(in the rows, 128 means zero)
Rotation paths and how fast each direction turns (degrees a step):
Each turn is a multiple of 5 degrees from 10 to 175, or 0.
Each row of a path follows its step; steps can be skipped.

step 0: [134 134 135 126 122 139 116 123 125 140 122 133 132 130 122 129 133 129
 128 117 131 135 115 123 112 141 119 124 128 138 132 145 133 138 142 129
 138 130 127 131 136 119 142 117 120 125 124]
step 1: [133 128 116 114 127 136 114 120 123 144 114 140 126 132 137 118 120 136
 116 127 133 120 124 136 119 131 116 117 125 123 130 135 129 138 140 133
 121 125 128 132 129 118 128 115 123 123 125]
step 2: [129 130 114 116 128 128 120 133 117 124 114 141 124 120 138 126 139 131
 128 125 132 122 133 127 126 133 112 129 133 138 135 134 141 132 141 134
 130 117 140 140 123 116 118 133 119 130 123]
step 3: [131 132 115 123 111 139 133 143 106 135 115 129 131 123 123 118 125 132
 128 128 130 128 129 129 118 130 126 128 137 138 135 147 136 129 132 137
 131 128 136 117 122 122 128 141 126 127 125]
step 4: [142 129 122 116 119 140 131 134 116 129 121 133 133 130 136 124 134 124
 119 128 133 121 123 133 130 118 132 122 140 124 121 136 116 120 131 137
 126 126 130 125 105 113 132 138 125 115 131]
step 5: [126 127 128 129 116 138 135 126 129 123 123 131 123 126 127 136 144 124
 136 123 127 113 122 117 123 124 125 122 130 140 130 134 124 127 140 126
 141 127 123 127 105 115 130 133 112 114 129]
step 6: [126 113 122 137 117 150 126 124 125 140 124 114 124 132 125 125 120 127
 123 133 128 123 121 117 120 125 124 124 136 136 126 134 119 136 134 132
 135 121 119 121 120 121 128 122 107 126 121]
step 7: [130 115 120 128 132 134 122 125 132 126 122 129 117 139 130 141 136 118
 109 135 130 124 124 119 127 124 123 112 140 127 127 136 126 131 131 140
 120 116 136 130 124 120 133 122 110 134 123]
step 8: [124 124 123 132 134 131 127 139 136 128 123 132 107 128 115 130 127 132
 125 135 119 123 130 119 131 129 121 113 134 143 140 142 146 128 134 137
 120 125 135 123 113 125 125 122 123 124 123]
step 9: [131 121 126 126 130 130 122 143 123 128 123 121 124 128 117 111 129 133
 117 129 122 140 123 133 134 123 130 131 137 138 125 141 128 127 122 144
 126 122 134 125 109 132 120 115 120 121 112]
Speeds:
[126 127 127 123 128 125 126 129 127 124 130 132 130 126 126 124 125 131
 126 129 127 132 131 129 126 129 129 129 126 126 130 130 134 127 128 132
 123 127 127 128 126 129 126 131 124 128 129] | 55

step 0: [121 132 136 120 134 131 123 129 125 127 116 122 131 116 134 127 145 133
 118 131 149 113 128 143 127 131 130 123 131 126 129 139 126 117 133 140
 140 120 139 130 125 116 132 130 132 128 139]
step 1: [128 132 128 125 128 115 117 125 148 135 118 123 126 131 132 132 145 124
 130 135 131 125 127 133 112 127 129 147 128 131 127 144 127 135 139 132
 116 134 123 124 129 128 127 138 133 113 132]
step 2: [124 126 132 130 139 126 115 136 136 144 145 120 133 119 139 130 140 117
 128 136 130 113 128 122 127 112 123 123 125 123 127 124 132 134 122 121
 125 126 124 128 138 139 143 122 130 120 123]
step 3: [123 129 146 130 127 133 119 131 121 142 130 126 126 112 131 128 139 137
 133 136 139 131 114 145 137 134 116 120 130 127 133 138 138 130 133 136
 137 127 143 129 128 128 137 124 121 125 135]
step 4: [131 145 138 123 121 126 129 126 130 134 120 132 123 124 121 125 149 132
 132 130 125 117 124 139 128 124 139 133 129 123 134 133 122 138 140 132
 120 136 120 136 128 133 119 139 124 108 139]
step 5: [123 129 121 135 122 123 118 132 133 131 133 124 132 116 136 137 144 123
 127 121 134 102 138 132 127 125 134 132 112 119 117 127 125 122 132 113
 127 127 123 135 128 131 142 119 129 120 132]
step 6: [114 116 143 138 122 123 120 124 138 120 127 121 129 122 136 141 135 132
 143 139 128 124 117 138 126 132 114 120 134 122 129 143 139 131 131 123
 130 122 132 124 128 127 132 118 133 123 137]
step 7: [130 131 139 127 130 130 119 121 128 140 119 135 127 122 128 129 145 130
 135 145 119 111 121 121 129 130 125 117 138 129 126 133 114 141 126 139
 134 130 113 136 128 133 121 134 123 117 129]
step 8: [126 136 126 121 127 128 123 126 126 135 113 134 124 113 136 134 143 129
 121 134 145 114 138 133 127 129 138 131 119 118 129 134 123 126 116 127
 131 130 130 135 137 124 142 113 115 124 125]
step 9: [121 124 141 123 122 132 131 131 148 125 118 119 134 117 134 147 138 117
 128 128 135 129 122 141 122 118 126 130 136 126 124 139 128 130 136 123
 122 136 133 120 132 114 131 127 132 119 140]
Speeds:
[128 130 127 126 128 130 127 126 126 128 130 131 127 129 129 127 129 125
 129 128 132 127 126 121 127 125 133 123 126 129 126 127 126 130 130 125
 128 130 125 129 129 133 129 132 129 130 128] | 130
[128 126 126 127 129 127 128 126 124 131 129 128 127 131 125 127 129 124
 134 128 127 130 129 128 126 129 126 131 131 131 127 126 128 128 127 130
 124 128 121 133 130 125 126 129 127 125 133] | 125
[128 130 123 129 128 131 128 129 126 125 126 127 124 127 126 123 130 129
 126 135 130 126 128 130 128 130 128 128 131 124 130 127 126 127 128 130
 128 133 128 130 125 127 130 132 124 131 130] | 95

step 0: [119 132 129 130 126 129 135 136 132 116 142 133 128 137 118 125 133 128
 106 133 125 114 124 114 115 132 128 128 123 123 134 114 133 135 118 127
 113 137 116 128 143 123 134 132 139 127 121]
step 1: [141 130 132 129 123 126 131 128 142 128 133 129 120 135 141 127 133 138
 135 123 145 117 128 137 111 124 130 128 140 140 121 136 128 115 134 140
 130 123 117 118 134 122 122 125 116 141 115]
step 2: [140 102 127 142 126 138 144 116 116 127 131 121 121 124 128 140 135 132
 136 118 118 126 128 125 134 130 128 124 136 136 124 122 122 128 119 124
 125 122 133 118 136 133 129 123 144 118 134]
step 3: [135 132 137 135 117 132 123 122 129 151 126 143 132 136 130 124 133 127
 130 130 132 136 130 133 133 126 126 145 119 133 135 122 130 157 124 129
 116 124 115 127 130 121 128 137 122 123 129]
step 4: [131 123 135 130 128 132 136 126 140 123 140 141 127 133 133 131 114 127
 132 114 127 139 119 143 134 117 134 131 126 128 139 125 124 122 126 123
 140 130 138 138 109 137 131 116 120 144 129]
step 5: [127 137 135 121 124 109 143 128 116 130 119 132 124 106 124 135 118 121
 134 121 124 127 133 133 134 122 127 114 121 121 132 129 121 132 129 138
 118 138 139 136 133 129 122 140 139 115 125]
step 6: [111 134 138 139 131 131 127 148 147 139 119 127 125 132 124 121 143 127
 128 136 136 127 122 127 139 128 130 130 127 115 114 124 129 124 142 118
 117 134 131 140 124 126 132 121 126 122 124]
step 7: [127 130 118 120 125 120 129 117 128 128 130 110 125 119 124 121 138 142
 121 123 127 138 135 129 123 115 147 132 120 117 119 143 132 119 124 126
 149 126 129 130 127 138 121 123 120 128 126]
step 8: [101 122 119 123 125 134 134 125 117 122 137 123 115 113 133 129 126 131
 133 143 119 129 136 120 122 140 117 125 134 135 135 124 143 141 140 124
 123 128 125 129 127 130 123 128 126 119 133]
step 9: [129 134 121 136 131 128 127 140 141 127 114 130 137 138 125 137 128 129
 119 131 129 112 121 129 126 129 134 139 129 131 135 134 155 131 134 125
 139 123 113 119 123 132 129 143 136 139 130]
Speeds:
[128 130 127 127 129 132 129 131 131 128 128 130 127 127 125 128 125 133
 127 126 129 125 125 126 129 124 127 129 123 125 126 129 128 129 130 128
 126 123 128 124 128 123 132 130 124 128 132] | 125
[126 129 127 129 126 125 128 128 133 124 133 128 128 126 127 131 124 127
 127 126 130 131 125 127 123 131 126 129 127 128 132 128 131 130 125 132
 127 131 128 128 124 129 127 131 127 129 131] | 85
[128 125 124 128 125 131 133 128 125 127 127 126 131 128 130 127 125 125
 128 131 129 129 123 126 126 123 131 128 128 126 124 129 126 130 125 128
 131 132 131 125 129 129 130 131 128 127 126] | 140

step 0: [133 118 112 116 128 132 126 141 123 131 127 133 132 121 124 134 132 128
 122 130 129 137 143 133 135 126 129 143 136 124 136 131 129 123 119 136
 140 132 138 120 108 129 136 125 124 114 127]
step 1: [118 123 139 136 129 138 132 140 129 119 129 124 113 125 120 128 131 123
 122 120 142 134 133 120 133 117 112 128 124 134 138 133 129 134 118 128
 119 120 129 136 141 124 130 132 125 137 111]
step 2: [129 143 133 112 130 123 128 131 125 121 126 138 127 124 122 124 126 123
 110 138 127 115 127 138 114 117 129 125 133 119 121 136 127 145 135 118
 124 139 117 124 118 128 132 131 127 131 127]
step 3: [133 143 114 133 129 146 134 134 122 120 134 126 135 131 139 131 127 133
 140 129 125 127 134 144 126 124 119 129 112 132 132 125 139 128 124 117
 138 115 135 125 121 130 118 127 127 137 131]
step 4: [124 123 140 138 135 124 134 129 130 118 118 129 126 123 115 128 119 136
 141 116 133 114 116 120 124 125 120 121 127 129 125 127 126 131 121 143
 139 129 116 136 116 144 125 125 131 126 133]
step 5: [136 136 124 134 118 135 113 121 123 123 123 134 140 137 131 110 128 136
 125 125 128 126 122 129 136 122 137 123 127 128 115 144 109 131 132 136
 122 124 135 116 133 122 131 131 120 128 134]
step 6: [131 130 120 134 118 117 135 126 127 129 132 121 139 122 120 136 138 116
 128 113 123 130 131 127 127 129 128 138 123 139 142 117 123 118 141 131
 136 133 118 117 126 127 115 145 128 132 131]
step 7: [125 121 126 131 135 125 131 123 123 133 114 122 133 128 126 126 111 117
 139 132 137 130 127 125 136 140 121 122 131 116 119 127 127 142 118 125
 136 136 128 120 147 120 121 133 133 117 117]
step 8: [120 129 113 126 129 133 128 112 124 140 131 122 127 137 114 123 138 141
 113 135 129 128 133 126 134 114 136 132 128 119 128 127 134 118 119 123
 124 126 115 130 131 130 138 137 131 119 139]
step 9: [123 118 135 132 127 119 132 135 142 128 133 127 143 130 139 143 141 121
 119 129 145 120 135 136 129 128 125 131 133 126 134 129 133 130 125 128
 126 114 146 119 126 140 126 132 135 120 125]
Speeds:
[127 133 127 129 128 128 131 127 128 127 129 127 127 130 131 128 129 128
 128 132 132 125 124 131 132 128 126 129 126 125 129 126 132 130 129 122
 130 133 125 132 129 126 130 130 131 126 129] | 70

step 0: [132 128 123 132 116 131 142 130 126 115 124 134 133 141 132 131 122 120
 132 134 129 129 136 108 129 115 132 138 140 124 116 125 127 135 125 132
 124 108 121 114 144 138 130 130 129 130 139]
step 1: [121 132 125 147 131 139 123 122 133 130 122 118 132 126 111 120 131 125
 122 136 135 134 124 118 125 129 125 139 132 122 139 121 133 125 120 128
 117 145 130 144 115 126 130 146 123 115 133]
step 2: [137 116 133 135 123 124 133 124 112 115 130 136 135 124 131 122 128 105
 119 119 123 122 132 116 126 130 138 119 126 134 127 126 115 134 135 123
 139 123 115 128 133 114 114 128 139 118 126]
step 3: [134 138 112 121 140 134 128 125 132 118 113 124 119 120 120 124 144 143
 137 130 119 115 122 123 113 121 128 130 127 130 128 121 137 134 130 131
 120 137 112 126 124 139 124 129 129 124 140]
step 4: [130 125 134 135 132 120 141 127 127 129 142 131 139 122 132 128 120 126
 122 108 129 139 113 129 131 114 123 120 130 134 136 125 136 122 132 135
 134 112 128 134 109 128 114 129 120 114 133]
step 5: [125 136 135 121 135 134 111 125 109 136 113 138 135 126 128 114 129 124
 135 125 123 118 127 132 132 135 127 123 115 140 136 132 140 134 131 125
 122 139 126 123 125 142 130 113 140 124 121]
step 6: [144 122 134 117 136 126 145 129 135 119 142 125 119 126 130 128 138 134
 127 119 131 128 139 143 128 130 118 139 126 142 135 145 130 133 135 140
 135 120 140 132 136 132 123 127 128 128 142]
step 7: [133 139 129 127 130 135 124 125 126 151 120 125 129 137 127 127 126 133
 122 127 142 126 124 127 136 110 126 113 141 126 128 130 137 117 120 133
 118 118 129 134 128 129 142 111 144 134 125]
step 8: [138 122 136 123 132 126 136 144 121 134 138 121 129 138 131 115 117 123
 126 137 120 127 136 129 128 140 127 133 115 123 143 144 120 132 119 118
 132 137 137 137 117 123 133 123 114 137 134]
step 9: [131 115 116 131 122 109 127 125 135 127 115 137 113 125 122 126 131 129
 132 136 136 119 128 128 125 117 138 131 142 135 125 145 124 126 125 121
 126 122 139 127 141 127 129 120 140 137 112]
Speeds:
[126 131 131 129 126 131 126 130 131 130 126 135 131 123 124 127 128 129
 127 131 126 126 131 126 127 126 132 125 129 129 125 130 130 127 127 127
 128 123 126 128 129 130 128 127 131 131 128] | 160

step 0: [134 130 129 100 117 130 122 129 129 134 145 133 122 110 130 134 126 136
 132 129 120 133 122 130 140 132 121 124 122 131 122 130 117 124 130 133
 132 126 135 119 122 127 118 123 140 134 117]
step 1: [137 143 132 131 119 110 128 118 129 129 146 135 123 133 137 140 120 119
 123 140 126 129 136 131 132 133 113 128 127 129 135 139 130 126 132 139
 143 130 121 137 120 135 124 123 137 127 117]
step 2: [134 129 144 110 134 132 123 115 130 122 144 121 112 128 136 123 121 135
 124 128 121 119 125 130 122 129 117 118 129 139 141 130 131 128 136 137
 122 141 140 132 131 126 127 120 138 126 130]
step 3: [136 125 129 119 125 121 125 113 139 125 130 138 116 114 132 127 129 134
 130 134 129 130 138 138 133 133 121 122 122 127 129 128 101 134 128 123
 146 134 138 139 130 126 122 127 137 139 121]
step 4: [136 135 151 126 116 121 120 125 130 134 151 140 118 134 137 129 130 121
 121 129 119 120 128 120 129 125 135 129 136 135 129 132 122 137 126 125
 130 137 131 144 122 141 119 131 125 131 125]
step 5: [127 132 140 102 127 136 125 123 134 125 133 137 126 136 143 128 139 142
 128 132 117 127 117 139 121 127 123 125 122 134 130 141 127 119 126 134
 142 139 136 135 127 123 134 129 127 134 120]
step 6: [135 131 139 129 112 127 130 115 130 132 129 134 121 130 126 126 134 124
 117 135 114 133 126 128 134 142 107 132 130 138 137 131 113 128 123 120
 145 125 138 119 125 131 120 119 131 136 125]
step 7: [129 141 138 122 129 123 121 118 126 128 132 134 112 142 143 130 115 124
 127 136 124 125 111 123 129 133 114 118 134 128 128 125 118 131 124 134
 129 132 143 139 118 134 131 140 123 119 130]
step 8: [132 135 139 115 139 146 137 121 135 137 138 137 121 128 141 122 126 143
 124 127 127 131 137 133 117 145 126 119 134 129 125 138 115 128 130 127
 137 126 139 120 126 131 123 133 133 133 121]
step 9: [129 139 140 130 115 115 125 117 128 135 138 141 129 122 138 137 124 136
 121 139 121 133 135 130 130 141 124 129 124 143 123 121 117 136 114 132
 127 121 140 129 130 136 137 120 120 134 124]
Speeds:
[128 127 130 132 126 131 129 128 129 131 129 130 127 129 130 132 125 129
 131 126 125 125 125 128 133 126 130 127 129 131 129 124 132 127 129 132
 125 131 132 131 127 125 130 129 128 126 133] | 140
[126 127 126 131 129 127 124 123 128 126 123 123 125 131 126 126 124 127
 129 125 129 124 127 128 127 131 121 127 128 127 133 128 127 128 129 128
 131 130 128 127 129 127 127 127 130 126 132] | 80
[131 131 129 131 125 128 123 133 130 123 129 128 127 130 127 129 128 128
 123 129 127 125 131 125 127 125 126 126 134 131 127 127 128 129 128 127
 125 124 129 128 130 127 130 124 124 127 128] | 145
[133 133 128 125 132 127 125 129 128 127 128 126 125 128 132 126 131 127
 133 128 127 127 125 126 126 127 129 126 124 128 126 126 131 127 122 127
 126 130 128 126 128 127 126 126 127 126 130] | 140
